Each row has a name. Each question is about the rows just above it.

|  6.50 | -0.47 | -3.20 |  3.32 | -0.73 | -0.90 | -1.12 |  2.60 | -2.42 | -0.99 | -2.19 | -3.16 | -4.62 | -1.89 | -6.40 | -2.55 | -1.52 |  5.74 | -1.47 | -1.31 | -3.11 | -6.39 | -> Zav
|  6.50 | -0.47 | -3.20 |  3.32 | -0.73 | -0.90 | -1.12 |  2.60 | -2.42 | -0.99 | -2.19 | -3.16 | -4.62 | -1.89 |  2.20 | -2.55 | -2.56 |  0.65 | -3.70 |  0.22 |  5.75 | -0.80 | -> guno
|  9.23 | -1.82 | -2.11 |  2.55 |  0.92 | -0.36 | -6.39 |  0.54 | -0.94 | -2.77 |  0.05 | -0.83 | -1.82 | -0.73 |  5.27 | -3.26 | -2.46 |  6.51 | -1.21 |  3.02 | -2.14 | -3.81 | -> fiz
| -4.70 | -1.48 | -5.43 |  2.83 | -1.31 | -2.55 |  4.06 |  1.70 |  4.43 | -1.32 |  5.74 | -1.42 | -6.28 |  0.07 | -5.21 |  1.74 | -0.97 | -3.35 | -4.98 |  0.54 | -0.34 |  2.88 | -> zer
Whose row is |  6.50 | -0.47 | -3.20 |  3.32 | -0.73 | -0.90 | -1.12 |  2.60 | -2.42 | -0.99 | -2.19 | -3.16 | -4.62 | -1.89 |  2.20 | -2.55 | -2.56 |  0.65 | -3.70 |  0.22 |  5.75 | -0.80 |? -> guno
Which value is in both fiz and zer? -> | 0.54 |
The one value in guno and zer: -> | -2.55 |
Which value is in both zer and fiz? -> | 0.54 |

| -7.86 |  1.60 | -0.98 | -2.04 |  3.99 |  Kodo
| -3.84 |  8.70 | -2.51 |  1.65 | -4.93 |  lopu
|  4.99 |  0.21 | -3.34 |  8.21 | -4.14 |  Noso
|  4.93 | -3.84 | -3.42 |  8.23 | -4.14 |  bibas
| -7.64 |  1.56 | -0.94 |  6.35 |  4.12 |  liba
| -3.50 |  8.46 | -2.55 | -4.97 | -5.22 |  fer
|  3.89 | -1.92 | -2.75 |  9.68 | -1.54 |  Sasu
| -7.86 |  1.60 | -0.98 | -2.55 |  2.96 |  Nepa
|  3.96 | -2.05 | -2.75 |  9.46 | -1.50 |  sozev
|  4.96 |  0.03 | -3.36 | -0.98 | -4.09 |  gefog
| -1.55 | -5.38 |  7.02 |  4.06 | -4.97 |  Rul
| -3.29 | -2.05 |  7.51 |  1.90 | -6.12 |  Bukil
The one value in Rul and fer: -> | -4.97 |
Shared by sozev and Bukil: -> | -2.05 |
Shared by Kodo and gefog: -> | -0.98 |
Which value is in both lopu and bibas? -> | -3.84 |
The one value in fer and Nepa: -> | -2.55 |

|  2.94 |  3.33 |  2.95 | -3.73 |  das
| -3.58 |  3.33 |  0.61 | -3.58 |  Bosal
| 3.33 | 0.61 | 2.94 | 3.34 |  refa
The one value in das and Bosal: -> | 3.33 |
Whose row is |  2.94 |  3.33 |  2.95 | -3.73 |? -> das
The one value in Bosal and das: -> | 3.33 |

| 6.64 | 2.01 | 2.28 | 2.05 | : zosa
|  2.04 |  2.05 | -2.39 | -4.26 | : sikap
| -5.33 |  2.04 |  2.04 | -4.26 | : Fuz
The one value in sikap and zosa: -> | 2.05 |
The row with | 6.64 | 2.01 | 2.28 | 2.05 | is -> zosa
|  2.04 |  2.05 | -2.39 | -4.26 | is in which row? -> sikap

